One turn moves each row of this set onto another row. After a few examples, where does it send each row asked below?
toko: 0.006 -0.176 0.227 0.669 -1.114 -0.445 -0.282 1.419 2.685 3.946 -0.660
 3.365 1.162 -0.892 0.799 -2.271 2.284 0.365 -3.699 -1.878 -1.836 -0.449
 1.167 0.623 -0.078 -0.505 -0.250 -0.308 -0.394 0.004 -0.468
lak: 1.009 -0.452 -0.621 1.542 -0.443 2.468 -0.330 -2.297 -0.999 0.367 -2.518
 -1.481 3.245 -1.413 0.227 -1.737 -1.754 -0.210 0.200 1.234 0.197 -0.334
 2.451 4.163 2.385 0.695 0.389 -0.751 -1.597 1.074 -1.079
posu: -0.340 1.380 0.317 -1.567 0.537 -1.970 -0.728 -2.941 2.039 -0.391 1.567
 -1.160 -1.033 0.929 -0.213 -2.213 0.048 -0.890 -3.252 0.709 0.925
 -1.287 0.598 0.762 2.498 1.612 -0.536 0.347 -1.372 1.359 0.154
Bebot: -0.284 0.260 -0.501 -0.641 0.045 -3.624 -0.790 1.818 0.179 1.517 2.151
 1.117 0.427 0.038 -0.444 -0.864 -0.699 0.249 0.403 1.323 -0.518 0.899
 -1.578 -3.111 0.080 -0.746 -1.784 -0.991 -1.038 0.615 -0.513
rapok: 0.662 -0.405 0.432 -0.114 -0.323 1.278 2.281 0.900 0.335 -2.743 -2.110
 -0.489 -4.483 -0.893 0.719 -3.101 0.875 -0.422 1.092 -1.470 -0.232
 -0.721 1.042 -2.082 -0.711 0.289 -1.262 0.467 -1.652 0.725 -1.513
fudam: 0.826 0.338 -0.459 -0.018 0.333 2.698 0.017 -1.802 0.568 1.048 -2.128
 -2.524 3.906 -0.224 0.230 -2.205 -1.613 -0.431 0.735 1.904 -0.345
 -0.754 2.309 3.710 1.652 0.725 -0.065 -0.045 -1.505 1.290 -0.315
Medag: 0.089 -0.175 -0.001 -0.483 -0.404 0.040 0.175 0.675 0.291 -0.639 -0.670
 3.541 2.341 -0.922 0.311 -3.051 3.389 -0.809 0.257 -1.766 1.700 0.112
 1.730 4.924 0.590 0.755 -1.423 0.113 -1.046 0.463 -1.301
luma: -0.396 0.486 0.077 -1.489 0.109 0.011 0.003 0.641 1.500 -0.461 -0.685
 3.315 3.081 0.040 -0.470 -3.386 3.429 -0.480 0.973 -0.239 1.451 0.109
 1.750 4.140 -0.358 0.851 -1.277 -0.066 -0.506 0.737 0.178
gat: -0.047 -0.616 0.039 1.969 -1.761 -0.610 -0.814 1.078 1.686 3.266 -1.051
 4.233 0.860 -1.295 0.382 -1.933 2.178 0.781 -3.791 -1.587 -1.726 -0.156
 1.071 0.561 -0.221 -0.329 -0.078 -0.891 0.085 -0.221 -0.424
Tuf: -1.153 0.120 -0.264 0.558 -0.548 4.831 -0.604 0.306 -2.263 1.855 0.704
 -3.253 2.738 -0.099 -0.340 -0.085 -1.471 0.582 0.811 0.266 -0.646 0.414
 1.472 1.607 -0.264 1.086 -0.653 0.835 -0.674 -1.299 0.667
boluk: -0.230 -0.483 0.600 -0.253 -0.002 2.985 1.897 -1.224 -1.071 3.105 -0.144
 0.253 -4.131 -1.179 1.271 -1.148 -0.202 -0.447 0.591 -0.747 -0.565
 0.450 1.466 -2.640 3.101 0.929 -0.284 -0.773 -1.294 0.167 -1.601
gufen: -0.156 -0.653 -0.861 1.503 -0.708 -3.694 -1.398 1.120 -1.561 0.597 1.562
 2.311 -0.213 -0.902 -0.704 -0.569 -0.765 0.917 0.131 0.444 -0.160 1.189
 -1.304 -2.524 0.838 -0.738 -1.517 -1.807 -0.977 0.093 -1.096
rete: -0.116 0.150 -0.306 1.350 -0.417 -1.880 -1.221 -3.661 -0.243 -1.694
 0.816 0.298 -1.812 -0.871 -0.527 -1.560 -0.259 -0.264 -3.629 -0.165
 1.760 -0.585 0.668 1.552 3.592 1.886 -0.377 -0.696 -1.231 0.786 -0.807
mula: 0.877 -0.285 -0.455 1.462 -0.680 -0.322 0.606 -0.158 -0.994 -0.724
 -1.254 -0.971 0.099 -1.447 -0.211 3.456 -0.199 0.105 0.456 -3.317
 -5.559 0.191 0.595 0.173 -0.874 0.944 -0.986 0.184 -0.715 0.251 1.714
dafo: -0.315 -0.068 -0.401 0.413 -0.880 0.415 -0.768 0.158 0.445 -1.350 -1.192
 4.661 2.614 -0.605 -0.793 -2.605 3.123 -0.101 0.895 -0.325 1.634 0.295
 1.383 4.374 -0.153 1.065 -0.943 -0.894 0.029 0.448 0.008
Remiv: -0.317 -0.268 0.155 1.029 -1.251 -0.320 -0.768 1.380 2.648 3.379 -1.012
 4.081 1.200 -0.805 -0.096 -2.255 2.058 0.818 -3.176 -1.129 -1.748
 -0.365 0.827 0.209 -0.730 -0.115 -0.096 -1.094 0.330 0.084 0.356
befub: -0.858 0.939 -0.353 0.399 -0.041 -1.382 -2.181 -3.641 1.157 -1.725 1.051
 0.839 -0.598 0.541 -1.956 -1.716 -0.446 0.377 -2.281 2.222 0.920 -1.070
 -0.236 0.305 1.959 2.131 -0.369 -1.616 0.257 1.243 1.363
Tev: 0.283 -0.812 -0.286 1.106 -0.661 1.369 1.207 0.354 -0.347 -3.364 -3.002
 0.894 -4.651 -0.812 -0.238 -2.567 0.436 0.297 1.555 -0.491 -0.025
 -0.539 0.793 -2.463 -1.388 0.867 -1.129 -0.765 -0.873 0.571 -0.576
depu: 0.051 -0.110 -0.182 0.829 -0.759 -0.242 0.017 -0.900 -0.188 -3.097
 -4.241 0.313 0.832 -0.767 -0.496 4.489 0.717 0.652 0.483 -2.786 0.251
 -0.441 0.484 1.118 0.854 1.020 -0.449 0.626 -0.272 0.573 -2.061
vikik: -0.889 -0.399 -0.121 1.279 -0.820 4.718 -0.731 0.188 -3.278 1.733 0.471
 -2.955 2.277 -0.615 -0.079 0.079 -1.398 0.649 0.709 -0.373 -0.321 0.585
 1.538 2.099 0.153 0.982 -0.573 0.508 -0.817 -1.275 0.008
bis: 0.821 0.024 -0.352 0.575 -0.254 -0.149 0.985 0.149 -0.547 -0.227 -1.115
 -1.411 0.229 -1.000 -0.023 3.219 -0.207 -0.256 0.311 -3.369 -5.635
 -0.069 0.698 0.103 -1.302 0.818 -0.972 0.471 -0.869 0.426 1.662
piz: 0.015 1.000 0.497 -2.011 0.255 -0.066 1.096 0.217 1.749 -1.950 -3.450
 -1.559 1.378 -0.052 0.091 3.964 0.927 -0.366 0.595 -2.321 -0.169 -0.626
 0.534 0.932 0.543 0.683 -0.961 1.765 -0.766 0.908 -1.678
Dafip: 0.280 -0.175 0.057 -0.555 -0.140 1.474 1.628 0.826 1.222 -2.915 -2.465
 0.120 -3.757 -0.099 -0.470 -3.008 0.937 -0.106 1.595 0.021 -0.637
 -1.108 0.409 -2.916 -1.794 0.496 -1.180 -0.259 -0.730 1.010 -0.001
buke: 0.675 0.088 -0.202 0.902 -0.642 -0.012 0.512 0.107 -0.454 -0.410 -1.162
 -0.915 0.385 -1.062 -0.612 3.630 -0.286 0.174 0.551 -2.629 -5.755
 -0.082 0.551 -0.006 -1.618 0.952 -0.993 -0.067 -0.379 0.106 2.385
Gopin: -0.943 0.455 0.476 -1.720 0.528 3.238 1.566 -1.095 0.419 3.268 -0.008
 0.594 -3.053 -0.176 0.191 -1.254 -0.319 0.041 1.651 1.249 -1.184 0.013
 1.226 -3.528 1.400 0.924 -0.305 -1.114 -0.418 0.609 0.061
lurik: -0.592 -0.491 0.007 0.549 -0.422 3.334 0.861 -1.987 -1.339 2.244 -0.608
 2.260 -3.783 -0.925 -0.091 -0.677 -0.660 0.811 1.775 0.881 -0.818 0.555
 1.069 -3.347 1.950 1.191 -0.025 -2.351 0.037 0.002 -0.558
relo: -0.540 0.861 -0.278 -0.965 -0.154 0.266 -0.319 -0.649 1.655 -3.011
 -4.084 0.212 1.973 0.458 -1.419 4.436 0.762 0.693 1.556 -0.838 -0.391
 -0.881 -0.133 0.089 -0.653 1.603 -0.571 0.197 0.630 0.739 0.105
Gazo: 0.468 -0.032 -0.855 1.093 -0.368 2.872 -1.052 -2.398 0.003 -0.089 -2.585
 -0.951 4.183 -0.655 -0.905 -1.736 -1.697 0.532 1.311 2.938 -0.198
 -0.459 1.785 3.372 1.154 0.978 0.555 -1.613 -0.525 1.283 0.512
vetid: -1.263 -0.382 -0.480 1.355 -0.875 5.140 -1.239 0.136 -2.733 1.546 0.443
 -2.425 2.412 -0.299 -0.719 0.180 -1.542 1.019 1.106 0.114 -0.549 0.621
 1.476 1.683 -0.316 1.364 -0.161 0.127 -0.153 -1.355 0.804
suso: 0.228 0.139 -0.341 0.100 -0.164 -4.190 -0.507 1.839 -0.868 1.677 2.128
 0.563 -0.461 -0.872 0.747 -0.901 -0.495 -0.251 -0.210 -0.675 -0.016
 1.072 -1.185 -2.215 1.467 -1.175 -1.850 -0.331 -1.941 0.457 -2.271

vikik turns into -> Tuf
suso turns into -> Bebot
Now find these:
relo turns into -> depu
lurik turns into -> boluk
lak turns into -> fudam
toko turns into -> Remiv
rapok turns into -> Dafip
posu turns into -> befub
bis turns into -> buke
luma turns into -> dafo

